Each row has a name. Each question is about the rows just above it.

[149 184 159 110 119 123  94 131 174 150 116  84 167 153 116 148 128 158
 116 150 120  58 181  89 152  84 129]  dozo
[149 120 137 141 171 128 151 114 185 100  62 147 138 153 109 147  76 189
 139 111 166 104 115 179  89 113 103]  Kiguf
[149 184 159 110 119 123  94 131 174 150 137 123 167 153 116 148 128 158
 136 150 120  58 181  89 152 119  88]  zuzug
[157 149  77 127 162 109 143 100  94 119 133 104 195 139 144 103 120  79
  89 170 116 109 140  92 171  89  88]  nes
[149 120 137 141 171 128 151 114 185 100  62 147 138 153 109 147  76 189
 139 111 166 104 115 179  89  84 119]  bugi
[149 184 159 110 119 123  94 131 174 150 137 123 167 153 116 148 128 158
 136 150 120 127 150 153 125 114 161]  darub
Whose row is [149 120 137 141 171 128 151 114 185 100  62 147 138 153 109 147  76 189
 139 111 166 104 115 179  89 113 103]? => Kiguf
The value that bugi holds more than once: => [147]
The value that Kiguf holds more than once: => [147]

[143 173 111 107 156 137 127 117 167 117 131 126 157 194 146]  soli
[138  84 170 138 163  62 105 147 150 152 105 197 177 105 105]  nulek
[116 127 114 151  61 143 168 110  96 115 139  50 155 132 112]  Dodev
[115 131 110 155 127 142  68 130 161 175 191 116 121 146  96]  Lagav
[117 164 110 120 131 144 110  65  92  64 117 188 143 117 147]  nepi
[143 173 111 107 156 137 127 117 167 117 131 126 157 194 133]  suk
[143 173 137 107 156 137 127 117 167 117  88 126 157 194 133]  Toson
[116 127 114 151 143 143 168  99 155 194 129 142  73 130 195]  lim
[168  82 130  98 105  89 164 118 111 164 165 191 118 112 103]  Gov
[159 124 166 112 151 103 118 128 153 124  90 128 113 136 151]  Matap
[ 96 153  96  96  96 109 122 131 102 125 121 114  92  50 123]  zogi
The value that lim holds more than once: => [143]
Which value appears more than once in zogi? => [96]
[117 164 110 120 131 144 110  65  92  64 117 188 143 117 147] is in which row? => nepi
Where do [138  84 170 138 163  62 105 147 150 152 105 197 177 105 105] appear? => nulek

[136 159 138 123]  mus
[124 196 188 108]  Suf
[111 111 111 111]  zefam
[171 132 132 132]  nitas
[69 69 69 69]  dak
[ 69  69 115 128]  tif
Repeated in dak: => [69]
Which value appears more than once in nitas? => [132]
Repeated in zefam: => [111]
Repeated in tif: => [69]
[124 196 188 108] is in which row? => Suf
Where do [69 69 69 69] appear? => dak

[151  93 121 117 111 149 140 127 160 164 113 129 130 128 101 111 108 115
 162] -> Gupi
[172 101  88 116 142 109 172 108 155 177  76 116 136 166 143 118 114 132
 141] -> Buta
[128 116 106 104 116 116 119 158 162 183 162 116 140 137 119 171 119  88
 110] -> noren
[126 123 129 116 120 134 122 136 136 137 140 142 129 123 108 136 122 118
 130] -> sopam
[163  90 125 138 122 151 157 105 150 147  79  87 125 130 143  97 119 138
 180] -> Bug
[163  90 125 138 122 151 157 105 150 147  79  87 125 130 143  97 119 138
 180] is in which row? => Bug
Which value appears more than once in Gupi? => [111]
Whose row is [172 101  88 116 142 109 172 108 155 177  76 116 136 166 143 118 114 132
 141]? => Buta
Whose row is [128 116 106 104 116 116 119 158 162 183 162 116 140 137 119 171 119  88
 110]? => noren

[142 105 103 135 147 177 134 119 216 127  78 129 157  84 197 160 126 103
 128 176 166 104 144 150 137]  Luzab
[118 131 133 127 131 125 130 135 145 127 135 131 125 126 129 132 126 134
 130 130 133 128 119 120 126]  Puva
[132 130 140 127 123 127 133 127 138 135 127 141 141 117 129 138 121 116
 143 130 138 127 113 144 133]  Mefi
[139 126 139 134 124 131 113 133 128 124 138 133 139 127 124 139 129 123
 135 136 133 144 126 124 129]  Kis
The value that Luzab holds more than once: => [103]
[139 126 139 134 124 131 113 133 128 124 138 133 139 127 124 139 129 123
 135 136 133 144 126 124 129] is in which row? => Kis

